In the data rows, the value 500 means zero.
How far apart are the two rows of each pair, measured in a hidden way? 0 means very close, and 20 very far. Two or three weighted sums of its numbers give each row a place; it is the straight-line distance between the places.
array([464, 521, 567, 560, 622, 414, 603, 487, 597, 461, 489, 552, 614, 586,
       393, 528])
array([722, 604, 421, 476, 746, 610, 637, 237, 449, 630, 312, 590, 635, 530,
       544, 349]): 5
array([513, 507, 403, 471, 671, 522, 552, 443, 413, 443, 425, 667, 531, 378,
       371, 653])
array([506, 629, 578, 630, 423, 267, 403, 520, 601, 388, 528, 596, 689, 542,
       415, 591]): 5
array([352, 356, 728, 607, 769, 487, 346, 565, 629, 460, 428, 565, 660, 420,
       480, 415])
array([572, 507, 671, 492, 643, 422, 375, 558, 600, 416, 101, 697, 755, 384,
       589, 672]): 7
array([265, 344, 583, 473, 421, 558, 562, 581, 453, 158, 591, 375, 476, 422,
       392, 627])
array([543, 442, 497, 550, 365, 598, 514, 639, 531, 619, 688, 444, 269, 557,
       443, 526]): 7
array([559, 509, 368, 515, 781, 755, 703, 432, 474, 619, 356, 344, 342, 532,
       582, 484])
array([218, 406, 634, 448, 583, 488, 565, 407, 375, 190, 612, 301, 472, 520,
       386, 639]): 4
array([421, 363, 500, 534, 381, 256, 325, 504, 645, 406, 687, 455, 594, 393,
       388, 457])
array([363, 620, 443, 567, 515, 523, 233, 575, 539, 421, 650, 479, 467, 607,
       590, 246]): 13
array([457, 553, 530, 636, 865, 651, 612, 600, 484, 429, 309, 671, 615, 405,
       464, 716])
array([603, 544, 229, 355, 736, 518, 632, 296, 473, 551, 673, 439, 481, 430,
       579, 414]): 11
array([417, 235, 516, 721, 315, 272,  85, 481, 473, 510, 740, 477, 699, 518,
       606, 450])
array([598, 612, 321, 560, 700, 493, 410, 434, 435, 739, 596, 506, 403, 622,
       532, 415]): 9
array([620, 361, 660, 669, 488, 379, 210, 513, 542, 528, 470, 761, 662, 546,
       470, 425])
array([266, 364, 671, 573, 414, 431, 401, 529, 584, 486, 584, 580, 544, 632,
       384, 332]): 8
array([485, 210, 682, 894, 409, 288, 275, 546, 781, 384, 621, 682, 693, 565,
       566, 259])
array([483, 322, 748, 412, 538, 544, 385, 581, 574, 293, 346, 635, 585, 538,
       543, 565]): 10
array([693, 393, 768, 706, 700, 321, 344, 513, 561, 284, 353, 525, 619, 490,
       559, 536])
array([375, 627, 306, 319, 582, 731, 549, 600, 403, 411, 603, 379, 436, 467,
       459, 445]): 8
array([333, 326, 655, 742, 710, 234, 234, 481, 641, 505, 684, 577, 647, 591,
       324, 569])
array([608, 517, 843, 630, 316, 140, 279, 793, 727, 209, 232, 893, 856, 471,
       570, 886]): 11
array([572, 735, 294, 313, 584, 592, 583, 524, 452, 551, 661, 411, 363, 435,
       530, 400])
array([563, 189, 436, 461, 251, 653, 653, 431, 243, 114, 373, 648, 387, 537,
       722, 898]): 17
array([578, 474, 837, 576, 522, 197, 423, 627, 647, 322, 258, 820, 899, 473,
       451, 696])
array([383, 505, 339, 378, 487, 729, 594, 561, 315, 305, 681, 286, 324, 434,
       489, 534]): 12
array([385, 370, 620, 447, 507, 334, 434, 613, 501, 334, 476, 560, 643, 527,
       512, 650])
array([457, 601, 239, 368, 588, 596, 544, 513, 526, 443, 393, 440, 348, 527,
       387, 438]): 7
array([567, 425, 546, 341, 798, 374, 637, 431, 484, 573, 319, 469, 586, 468,
       597, 507])
array([484, 409, 768, 662, 542, 603, 183, 562, 647, 591, 541, 297, 297, 515,
       444, 298]): 9
array([248, 345, 639, 486, 257, 613, 598, 553, 351, 233, 679, 215, 456, 395,
       431, 740])
array([680, 508, 848, 654, 548, 199, 511, 525, 553, 467, 194, 723, 750, 386,
       769, 691]): 11
array([513, 479, 404, 393, 406, 573, 413, 607, 520, 542, 539, 551, 557, 423,
       530, 470])
array([488, 439, 408, 526, 741, 410, 655, 436, 440, 549, 407, 738, 588, 722,
       608, 705]): 11
array([341, 331, 500, 430, 386, 536, 468, 615, 299, 335, 616, 444, 384, 473,
       508, 462])
array([485, 663, 286, 225, 467, 734, 702, 542, 545, 651, 550, 300, 331, 414,
       361, 280]): 5
array([595, 430, 363, 574, 395, 372, 316, 401, 636, 582, 590, 314, 430, 488,
       633, 492])
array([574, 506, 423, 393, 604, 615, 527, 464, 608, 641, 508, 478, 512, 561,
       396, 390]): 5
array([388, 428, 752, 740, 413, 347, 443, 742, 482, 429, 448, 549, 609, 495,
       343, 610])
array([597, 533, 430, 609, 351, 534, 448, 487, 641, 690, 463, 554, 392, 591,
       595, 501]): 6
array([655, 545, 270, 446, 634, 670, 626, 405, 294, 573, 746, 157, 333, 509,
       735, 245])
array([486, 366, 390, 561, 657, 389, 673, 503, 563, 416, 473, 566, 486, 521,
       490, 639]): 17
array([344, 592, 545, 491, 392, 446, 473, 557, 549, 325, 604, 341, 514, 484,
       288, 484])
array([340, 590, 568, 376, 626, 403, 638, 478, 695, 622, 625, 503, 624, 600,
       517, 451]): 8
array([445, 481, 527, 405, 467, 485, 493, 581, 699, 538, 314, 621, 720, 339,
       458, 597])
array([476, 406, 569, 456, 331, 464, 318, 552, 537, 604, 534, 473, 576, 499,
       559, 415]): 2
array([381, 293, 289, 536, 411, 572, 541, 510, 480, 584, 680, 375, 324, 487,
       507, 562])
array([462, 560, 298, 615, 680, 564, 540, 478, 389, 648, 676, 329, 268, 637,
       572, 326]): 8
array([624, 630, 371, 297, 555, 497, 611, 396, 527, 707, 354, 484, 458, 545,
       475, 289])
array([581, 613, 312, 374, 500, 680, 630, 497, 539, 619, 596, 384, 148, 497,
       508, 254]): 6
array([416, 291, 786, 631, 423, 288, 125, 524, 567, 365, 542, 546, 645, 541,
       515, 466])
array([421, 224, 380, 373, 603, 530, 494, 569, 563, 403, 568, 270, 309, 431,
       455, 471]): 7
array([512, 470, 324, 162, 569, 701, 542, 492, 475, 680, 700, 343, 336, 468,
       406, 223])
array([654, 682, 722, 529, 819, 298, 464, 651, 442, 492, 187, 682, 657, 603,
       618, 463]): 11
array([468, 505, 526, 469, 465, 347, 310, 555, 771, 340, 370, 596, 598, 341,
       425, 511])
array([518, 503, 484, 588, 307, 533, 397, 491, 699, 593, 625, 504, 562, 551,
       515, 641]): 5
array([488, 653, 458, 318, 525, 557, 450, 517, 499, 668, 523, 516, 390, 538,
       528, 560])
array([614, 626, 209, 231, 468, 671, 679, 368, 454, 679, 641, 330, 465, 475,
       480, 428]): 9
array([490, 512, 798, 518, 608, 370, 411, 588, 428, 231, 275, 724, 611, 451,
       424, 708])
array([322, 229, 588, 618, 423, 378, 419, 652, 496, 240, 576, 442, 582, 398,
       282, 618]): 3
array([562, 583, 363, 367, 634, 496, 641, 432, 600, 602, 546, 389, 370, 521,
       445, 401])
array([432, 488, 508, 510, 140, 361, 227, 509, 760, 539, 654, 606, 445, 437,
       469, 493]): 7
array([620, 549, 397, 591, 493, 556, 471, 520, 563, 760, 665, 439, 346, 481,
       628, 339])
array([556, 417, 790, 386, 497, 379, 458, 641, 606, 313, 449, 489, 649, 309,
       453, 638]): 5
array([486, 248, 635, 616, 748, 180, 302, 620, 491, 319, 312, 677, 783, 485,
       539, 457])
array([519, 680, 647, 458, 536, 491, 476, 580, 837, 600, 508, 463, 555, 457,
       586, 440]): 9
array([507, 409, 488, 488, 575, 458, 525, 405, 612, 575, 596, 601, 518, 642,
       442, 323])
array([614, 633, 623, 674, 460, 370, 426, 442, 532, 655, 390, 859, 615, 565,
       549, 352]): 7
array([507, 628, 399, 548, 630, 552, 590, 412, 598, 813, 503, 445, 408, 550,
       314, 342])
array([513, 853, 471, 355, 375, 653, 357, 550, 587, 541, 605, 336, 311, 506,
       238, 364]): 7
array([790, 839, 556, 427, 457, 613, 514, 450, 711, 665, 458, 406, 309, 473,
       578, 247])
array([400, 627, 360, 327, 587, 591, 737, 420, 473, 466, 591, 478, 366, 440,
       425, 253]): 2
array([338, 541, 541, 624, 369, 337, 437, 525, 682, 497, 352, 814, 501, 578,
       372, 531])
array([501, 683, 388, 358, 703, 491, 561, 504, 525, 446, 453, 686, 606, 520,
       468, 468]): 15
array([404, 368, 649, 645, 400, 243, 486, 617, 411, 275, 531, 462, 577, 469,
       501, 673])
array([637, 716, 507, 501, 563, 491, 555, 419, 557, 747, 404, 612, 428, 589,
       563, 278]): 1
array([461, 264, 559, 781, 726, 400, 508, 553, 621, 663, 566, 458, 561, 488,
       589, 656])
array([367, 502, 488, 684, 517, 509, 351, 471, 483, 609, 562, 290, 428, 549,
       338, 587]): 9
array([300, 305, 346, 508, 444, 592, 784, 460, 214, 340, 651, 147, 319, 510,
       551, 571])
array([490, 359, 610, 398, 428, 558, 581, 509, 455, 341, 556, 424, 557, 543,
       428, 554]): 4
array([506, 547, 436, 467, 653, 366, 618, 331, 358, 591, 234, 674, 686, 586,
       533, 633])
array([473, 427, 604, 745, 273, 373, 428, 576, 427, 514, 570, 500, 532, 401,
       550, 640]): 12
array([795, 261, 714, 570, 571, 214, 447, 510, 389, 109, 182, 672, 845, 395,
       816, 530])
array([508, 481, 491, 515, 490, 436, 332, 322, 592, 374, 318, 621, 645, 566,
       465, 556]): 11
array([362, 169, 397, 525, 459, 901, 774, 536, 172, 196, 569, 154, 209, 532,
       539, 646])
array([352, 458, 458, 504, 434, 487, 492, 496, 382, 489, 667, 288, 456, 567,
       341, 545]): 6
array([304, 335, 448, 456, 311, 419, 422, 676, 420, 374, 637, 458, 458, 634,
       389, 467])
array([449, 730, 376, 581, 353, 443, 522, 459, 539, 490, 612, 467, 419, 536,
       558, 253]): 13
array([385, 589, 691, 393, 355, 425, 486, 418, 523, 569, 344, 417, 656, 492,
       570, 559])
array([471, 419, 625, 744, 594, 454, 324, 509, 632, 575, 526, 365, 333, 448,
       529, 302]): 6
array([496, 438, 437, 219, 445, 588, 489, 639, 273, 258, 620, 269, 371, 505,
       363, 343])
array([457, 671, 565, 709, 332, 385, 291, 634, 630, 538, 432, 566, 570, 570,
       526, 409]): 16
array([596, 439, 610, 520, 488, 363, 477, 574, 504, 458, 498, 645, 651, 573,
       544, 527])
array([418, 521, 592, 397, 496, 467, 403, 386, 629, 580, 564, 445, 630, 547,
       311, 325]): 3
array([526, 650, 424, 427, 704, 534, 534, 400, 500, 693, 471, 582, 442, 566,
       613, 498])
array([258, 457, 784, 417, 465, 234, 393, 668, 463, 223, 893, 455, 507, 498,
       317, 361]): 2
array([550, 361, 343, 614, 573, 552, 606, 379, 389, 544, 610, 443, 391, 541,
       613, 385])
array([675, 737, 512, 391, 642, 372, 582, 548, 537, 510, 286, 649, 684, 485,
       619, 802]): 2
array([527, 532, 614, 696, 430, 483, 511, 638, 532, 600, 500, 533, 552, 600,
       421, 464])
array([437, 628, 530, 496, 512, 465, 751, 500, 454, 578, 702, 414, 408, 406,
       407, 542]): 3
array([497, 589, 360, 476, 395, 629, 526, 349, 321, 599, 481, 304, 289, 633,
       507, 508])
array([522, 596, 444, 535, 446, 663, 527, 448, 543, 623, 643, 436, 323, 435,
       465, 366]): 11
array([470, 386, 539, 955, 627, 329, 281, 480, 530, 621, 514, 682, 820, 559,
       527, 406])
array([341, 399, 641, 809, 347, 233, 355, 594, 546, 397, 523, 442, 719, 576,
       644, 425]): 11
array([503, 577, 673, 718, 405, 518, 401, 665, 504, 388, 616, 721, 613, 490,
       389, 593])
array([354, 613, 429, 659, 571, 541, 436, 574, 497, 522, 682, 372, 278, 528,
       570, 292]): 7
array([530, 514, 939, 548, 628, 239, 573, 618, 385, 516,  37, 586, 840, 378,
       549, 657])
array([437, 410, 520, 661, 296, 629, 798, 533, 259, 181, 660, 314, 217, 472,
       482, 685]): 14
array([650, 729, 558, 398, 573, 305, 331, 390, 528, 660, 445, 713, 539, 532,
       490, 374])
array([389, 260, 313, 517, 347, 409, 712, 505, 233, 275, 393, 556, 420, 404,
       486, 653]): 6
array([470, 330, 558, 507, 299, 504, 398, 466, 566, 481, 532, 653, 658, 510,
       503, 707])
array([381, 352, 506, 398, 412, 381, 478, 662, 321, 236, 440, 466, 462, 531,
       603, 703]): 5
array([445, 431, 493, 442, 253, 456, 428, 612, 749, 597, 638, 541, 365, 511,
       398, 334])
array([406, 481, 158, 691, 485, 750, 766, 453, 259, 608, 802, 359, 163, 560,
       505, 396]): 16
array([427, 584, 494, 459, 563, 475, 303, 526, 547, 352, 358, 683, 585, 470,
       441, 680])
array([495, 337, 493, 491, 748, 584, 555, 350, 674, 487, 706, 310, 410, 551,
       324, 362]): 5
array([650, 693, 737, 422, 312, 585, 600, 468, 615, 544, 523, 478, 450, 415,
       528, 384])
array([446, 510, 631, 478, 503, 527, 519, 465, 681, 570, 610, 285, 372, 621,
       419, 320]): 6
array([515, 248, 359, 543, 323, 595, 616, 612, 452, 490, 726, 302, 355, 563,
       672, 579])
array([586, 661, 490, 537, 472, 512, 748, 482, 438, 580, 408, 562, 471, 539,
       469, 612]): 4
array([504, 494, 299, 352, 566, 598, 462, 620, 417, 649, 420, 543, 445, 456,
       458, 465])
array([497, 679, 510, 331, 630, 569, 543, 529, 703, 654, 542, 651, 468, 582,
       424, 420]): 1
array([499, 405, 650, 771, 337, 365,  95, 596, 680, 570, 455, 375, 654, 583,
       490, 615])
array([591, 544, 391, 416, 708, 650, 388, 435, 444, 646, 450, 659, 551, 546,
       585, 465]): 7
array([481, 292, 348, 376, 385, 485, 705, 435, 302, 297, 285, 546, 451, 484,
       544, 665])
array([480, 658, 689, 618, 272, 611, 344, 487, 580, 711, 675, 452, 420, 558,
       546, 577]): 18
array([454, 362, 372, 308, 556, 745, 560, 732, 245, 271, 622,  68, 152, 460,
       260, 371])
array([539, 333, 567, 417, 353, 421, 414, 530, 662, 428, 600, 593, 622, 533,
       538, 523]): 11
array([554, 835, 439, 454, 591, 612, 779, 423, 262, 533, 370, 710, 499, 482,
       443, 355])
array([451, 670, 426, 539, 484, 627, 647, 414, 691, 457, 531, 639, 412, 508,
       370, 421]): 3
array([380, 612, 470, 450,  99, 456, 375, 496, 569, 519, 627, 545, 523, 516,
       375, 713])
array([636, 464, 336, 497, 434, 603, 631, 339, 403, 656, 590, 529, 415, 437,
       494, 637]): 5
array([655, 541, 709, 655, 609, 365, 397, 718, 680, 422, 340, 743, 814, 511,
       557, 666])
array([554, 720, 348, 512, 371, 613, 374, 532, 614, 573, 526, 468, 365, 489,
       657, 243]): 3
array([474, 674, 486, 454, 427, 563, 488, 623, 551, 453, 525, 408, 575, 510,
       380, 458])
array([636, 634, 395, 406, 604, 438, 362, 328, 563, 542, 300, 778, 534, 437,
       653, 483]): 10
array([526, 451, 612, 607, 672, 604, 222, 484, 470, 602, 543, 300, 379, 683,
       470, 553])
array([612, 561, 443, 469, 521, 608, 653, 449, 566, 888, 409, 407, 384, 554,
       445, 562]): 8
array([561, 752, 545, 529, 393, 580, 481, 552, 703, 575, 536, 429, 470, 411,
       492, 447])
array([530, 716, 413, 389, 480, 480, 513, 350, 601, 713, 550, 704, 628, 510,
       426, 397]): 11
array([271, 573, 456, 615, 478, 429, 445, 538, 484, 469, 566, 664, 547, 539,
       356, 526])
array([687, 591, 542, 309, 610, 428, 450, 533, 797, 493, 452, 482, 246, 391,
       410, 535]): 13
array([496, 427, 703, 595, 432, 462, 353, 495, 592, 595, 550, 428, 583, 648,
       582, 467])
array([460, 461, 570, 436, 402, 345, 546, 625, 501, 408, 582, 502, 510, 542,
       370, 477]): 8
array([845, 602, 775, 540, 535, 267, 260, 357, 522, 239,  14, 779, 736, 412,
       774, 694])
array([629, 681, 428, 271, 733, 532, 454, 350, 487, 594, 447, 632, 469, 444,
       543, 468]): 9
array([505, 591, 619, 617, 515, 636, 550, 562, 571, 598, 586, 336, 377, 388,
       525, 309])
array([418, 577, 476, 602, 630, 424, 527, 472, 475, 505, 446, 644, 704, 446,
       561, 630]): 6
array([676, 715, 387, 333, 596, 625, 506, 455, 681, 666, 663, 332, 273, 564,
       407, 511])
array([522, 625, 571, 346, 481, 670, 661, 543, 539, 421, 753, 416, 254, 391,
       407, 436]): 10
array([522, 521, 469, 389, 338, 666, 561, 429, 626, 453, 588, 591, 396, 497,
       429, 551])
array([463, 406, 591, 629, 309, 493, 426, 452, 727, 538, 575, 631, 583, 475,
       425, 451]): 8
array([400, 598, 567, 610, 592, 468, 392, 493, 565, 652, 492, 499, 612, 534,
       668, 621])
array([325, 404, 618, 578, 471, 521, 420, 450, 491, 429, 619, 539, 500, 561,
       491, 578]): 8
array([291, 321, 243, 340, 375, 738, 862, 527, 273, 569, 728, 162, 235, 566,
       431, 344])
array([481, 429, 785, 710, 536, 417, 405, 522, 444, 451, 536, 357, 553, 536,
       455, 463]): 8
array([373, 174, 544, 448, 359, 479, 515, 594, 308, 269, 821, 451, 522, 377,
       384, 459])
array([529, 501, 546, 573, 432, 511, 421, 375, 448, 335, 389, 607, 550, 488,
       478, 629]): 2
array([408, 657, 331, 476, 651, 635, 716, 422, 222, 443, 287, 486, 603, 628,
       417, 655])
array([469, 506, 338,  73, 485, 446, 534, 614, 412, 399, 537, 303, 423, 429,
       434, 410]): 10
array([527, 587, 400, 528, 674, 652, 742, 490, 219, 577, 610, 445, 315, 470,
       537, 431])
array([529, 641, 361, 443, 496, 513, 485, 487, 716, 502, 471, 377, 290, 685,
       537, 438]): 13
array([449, 604, 552, 533, 541, 577, 562, 529, 448, 573, 389, 561, 618, 539,
       495, 316])
array([561, 669, 516, 593, 421, 556, 382, 639, 486, 495, 557, 531, 519, 580,
       397, 403]): 9
array([316, 653, 389, 304, 768, 559, 661, 410, 386, 593, 443, 445, 310, 369,
       412, 593])
array([526, 507, 336, 383, 429, 705, 511, 527, 627, 472, 406, 417, 547, 359,
       550, 531]): 9
array([598, 597, 677, 465, 720, 475, 706, 400, 405, 496, 311, 702, 544, 367,
       643, 468])
array([720, 763, 543, 353, 669, 364, 614, 404, 617, 556, 537, 739, 608, 524,
       456, 508]): 15
array([644, 544, 566, 411, 373, 532, 502, 503, 662, 579, 505, 404, 414, 523,
       353, 389])
array([692, 502, 630, 518, 355, 435, 358, 507, 687, 530, 392, 561, 557, 511,
       576, 516]): 6
array([403, 460, 518, 592, 615, 432, 333, 486, 591, 576, 596, 475, 655, 562,
       363, 372])
array([412, 444, 535, 838, 529, 318, 192, 549, 583, 522, 488, 652, 660, 482,
       491, 363]): 8
array([337, 506, 642, 599, 501, 529, 602, 411, 491, 354, 629, 456, 576, 558,
       425, 231])
array([384, 556, 591, 624, 349, 405, 285, 465, 561, 563, 615, 309, 448, 562,
       580, 388]): 6
array([349, 457, 281, 339, 443, 790, 652, 535, 358, 375, 709, 347, 223, 481,
       579, 302])
array([570, 541, 652, 256, 594, 429, 447, 554, 549, 559, 465, 645, 547, 503,
       557, 569]): 12
array([476, 333, 485, 559, 406, 506, 238, 389, 576, 522, 478, 593, 615, 517,
       551, 533])
array([391, 177, 534, 388, 578, 474, 999, 400, 140, 167, 402, 310, 396, 483,
       623, 815]): 10
array([477, 643, 368, 311, 634, 761, 802, 390, 344, 642, 426, 212, 447, 554,
       491, 367])
array([306, 318, 646, 595, 363, 496, 515, 634, 458, 119, 731, 323, 482, 482,
       339, 285]): 5
array([697, 634, 258, 535, 520, 733, 404, 482, 579, 644, 551, 499, 310, 459,
       492, 357])
array([493, 458, 559, 575, 540, 426, 523, 537, 449, 441, 702, 546, 526, 513,
       431, 575]): 5
array([639, 577, 441, 498, 950, 533, 418, 388, 159, 462, 349, 565, 431, 318,
       633, 643])
array([488, 462, 300, 426, 342, 606, 588, 412, 290, 551, 620, 338, 361, 384,
       462, 566]): 7
array([521, 375, 521, 622, 578, 346, 433, 532, 626, 501, 497, 593, 565, 454,
       479, 538])
array([564, 675, 436, 398, 866, 445, 475, 526, 508, 537, 548, 644, 572, 480,
       520, 646]): 10
array([580, 741, 276, 376, 428, 569, 712, 556, 230, 474, 424, 378, 511, 557,
       518, 674])
array([516, 563, 285, 496, 732, 665, 659, 468, 495, 674, 598, 496, 337, 412,
       478, 302]): 7
array([222,  89, 205, 797, 609, 704, 953, 264,  75,  89, 390, 368, 402, 511,
       537, 837])
array([541, 453, 584, 688, 344, 639, 507, 505, 442, 480, 783, 251, 303, 622,
       577, 260]): 8
array([460, 389, 578, 541, 457, 504, 479, 564, 498, 343, 445, 630, 414, 505,
       403, 650])
array([582, 522, 555, 424, 286, 534, 459, 510, 525, 624, 370, 524, 452, 635,
       460, 454]): 4
array([560, 519, 377, 444, 648, 585, 746, 497, 255, 483, 582, 323, 440, 592,
       648, 431])
array([580, 631, 480, 385, 555, 476, 598, 439, 580, 754, 446, 331, 521, 553,
       421, 416]): 8
array([597, 460, 312, 426, 320, 754, 539, 462, 350, 783, 802, 261, 340, 584,
       545, 225])
array([363, 762, 386, 380, 518, 719, 377, 595, 583, 692, 708, 223, 290, 546,
       556, 398]): 9
array([464, 432, 711, 770, 336, 320, 390, 497, 570, 631, 473, 578, 653, 591,
       453, 510])
array([482, 413, 226, 529, 532, 458, 668, 545, 461, 369, 356, 527, 645, 433,
       534, 867]): 7
array([532, 563, 609, 698, 517, 221, 615, 435, 566, 288, 199, 673, 697, 401,
       703, 871])
array([523, 729, 304, 397, 428, 826, 643, 342, 577, 604, 627, 523, 389, 537,
       444, 415]): 16
array([709, 663, 442, 293, 526, 772, 605, 332, 544, 688, 493, 289, 260, 560,
       359, 453])
array([419, 744, 299, 469, 451, 587, 569, 345, 499, 607, 730, 434, 135, 545,
       549, 544]): 8
array([443, 406, 742, 739, 382, 369, 438, 563, 520, 151, 212, 615, 670, 437,
       571, 446])
array([449, 607, 688, 676, 452, 357, 350, 561, 606, 586, 381, 516, 516, 391,
       488, 479]): 4
array([475, 612, 867, 691, 418, 381, 162, 570, 554, 590, 349, 662, 686, 553,
       633, 619])
array([360, 501, 434, 401, 718, 582, 647, 551, 371, 463, 416, 713, 578, 422,
       359, 473]): 10
array([414, 390, 450, 694, 549, 515, 479, 584, 481, 617, 656, 392, 428, 579,
       554, 311])
array([376, 404, 659, 788, 521, 404, 360, 443, 647, 486, 362, 579, 613, 622,
       528, 402]): 6
array([517, 503, 493, 731, 384, 428, 343, 452, 504, 612, 598, 608, 545, 577,
       489, 495])
array([496, 533, 610, 727, 384, 472, 347, 457, 516, 390, 455, 562, 642, 459,
       433, 522]): 6
array([507, 723, 583, 295, 509, 620, 418, 424, 683, 639, 709, 549, 398, 501,
       436, 208])
array([526, 444, 562, 504, 438, 455, 564, 573, 357, 272, 350, 484, 458, 399,
       415, 776]): 9
array([329, 167, 554, 938, 316, 409, 311, 466, 521, 514, 756, 684, 691, 547,
       581, 526])
array([681, 573, 547, 331, 568, 453, 519, 444, 353, 413, 476, 535, 468, 503,
       523, 577]): 18
array([275, 509, 680, 836, 374, 282, 454, 384, 510, 511, 664, 526, 472, 649,
       469, 470])
array([447, 397, 634, 768, 395, 253, 738, 509, 420, 255, 129, 657, 534, 398,
       473, 735]): 9
array([471, 372, 503, 546, 735, 367, 612, 454, 359, 573, 427, 387, 516, 450,
       466, 448])
array([580, 666, 343, 415, 537, 494, 675, 406, 336, 532, 535, 527, 476, 463,
       529, 494]): 7
array([578, 633, 365, 541, 729, 484, 579, 443, 523, 552, 545, 428, 501, 660,
       537, 439])
array([317, 398, 268, 596, 758, 827, 724, 419,   0, 477, 436, 424, 478, 443,
       530, 740]): 7
array([668, 368, 589, 386, 286, 468, 424, 477, 430, 532, 101, 650, 678, 490,
       598, 549])
array([635, 638, 189, 439, 744, 592, 682, 448, 400, 590, 405, 539, 561, 486,
       502, 671]): 19
array([487, 658, 585, 532, 498, 428, 375, 508, 693, 551, 597, 444, 335, 460,
       381, 338])
array([535, 524, 457, 427, 692, 635, 714, 400, 294, 467, 517, 355, 250, 425,
       337, 382]): 8
array([367, 627, 569, 573, 464, 541, 355, 422, 461, 345, 614, 631, 500, 531,
       575, 436])
array([480, 568, 247, 596, 573, 650, 746, 369, 409, 496, 586, 498, 498, 405,
       519, 666]): 7
array([575, 411, 458, 415, 387, 464, 334, 594, 712, 444, 571, 444, 380, 454,
       497, 321])
array([829, 329, 545, 470, 611, 596, 385, 441, 454, 573, 610, 437, 469, 470,
       465, 382]): 13
array([621, 500, 731, 629, 664, 294, 300, 476, 576, 541, 305, 890, 736, 400,
       554, 469])
array([600, 643, 416, 512, 368, 571, 564, 443, 531, 602, 545, 323, 321, 493,
       433, 287]): 6
array([357, 595, 425, 549, 672, 439, 508, 385, 723, 575, 522, 581, 619, 560,
       403, 531])
array([494, 491, 340, 455, 381, 706, 499, 438, 646, 636, 529, 505, 420, 467,
       317, 550]): 7
array([644, 465, 622, 477, 504, 607, 295, 349, 583, 778, 390, 527, 394, 493,
       595, 610])
array([559, 544, 620, 496, 380, 193, 445, 651, 541, 346, 307, 674, 637, 498,
       555, 787]): 4
array([501, 507, 554, 564, 474, 646, 550, 445, 455, 664, 549, 539, 477, 626,
       530, 292])
array([388, 350, 511, 232, 282, 543, 440, 684, 569, 370, 620, 256, 279, 493,
       208, 383]): 15
array([292, 480, 625, 533, 527, 379, 450, 524, 512, 503, 494, 639, 525, 688,
       624, 416])
array([580, 575, 435, 354, 351, 647, 510, 533, 427, 431, 505, 303, 367, 569,
       487, 594]): 15
array([444, 536, 550, 573, 244, 417, 264, 561, 621, 567, 521, 508, 776, 519,
       525, 512])
array([425, 586, 373, 636, 605, 425, 639, 587, 398, 437, 203, 594, 616, 525,
       502, 651]): 5
array([417, 149, 467, 457, 344, 380, 672, 561, 445, 207, 398, 547, 641, 304,
       517, 710])
array([451, 496, 405, 539, 568, 329, 501, 661, 490, 560, 492, 536, 499, 443,
       460, 722]): 6
array([424, 488, 491, 369, 673, 504, 463, 641, 714, 390, 522, 278, 398, 411,
       504, 391])
array([494, 558, 465, 396, 631, 480, 422, 522, 637, 415, 522, 368, 289, 471,
       474, 686]): 12
array([686, 758, 177, 262, 535, 622, 796, 393, 520, 733, 530, 444, 591, 620,
       661, 344])
array([443, 498, 529, 422, 631, 479, 401, 463, 712, 514, 721, 404, 360, 398,
       487, 483]): 4
array([441, 317, 460, 737, 577, 518, 470, 663, 595, 484, 562, 552, 537, 540,
       460, 562])
array([317, 532, 581, 542, 424, 336, 295, 423, 440, 606, 538, 554, 615, 494,
       487, 601]): 5
array([494, 317, 362, 301, 637, 652, 659, 433, 230, 440, 479, 371, 464, 389,
       474, 572])
array([573, 643, 640, 318, 533, 481, 445, 525, 587, 509, 392, 568, 463, 431,
       481, 282]): 9
array([651, 576, 593, 570, 368, 333, 674, 361, 683, 452, 433, 599, 537, 414,
       316, 473])
array([661, 546, 592, 256, 372, 352, 376, 509, 713, 659, 581, 345, 336, 480,
       716, 274]): 10
array([611, 505, 746, 526, 281, 339, 226, 508, 773, 563, 194, 840, 769, 375,
       551, 549])
array([426, 522, 750, 517, 283, 245, 323, 530, 728, 498, 224, 699, 948, 551,
       450, 609]): 1
array([570, 607, 551, 597, 606, 307, 392, 513, 510, 384, 325, 681, 726, 347,
       547, 721])
array([570, 396, 570, 456, 555, 539, 413, 623, 538, 599, 216, 385, 606, 460,
       623, 385]): 10
array([591, 377, 555, 408, 166, 564, 369, 531, 646, 730, 504, 851, 606, 564,
       507, 454])
array([473, 316, 457, 375, 512, 558, 576, 543, 421, 306, 524, 541, 465, 374,
       425, 682]): 8
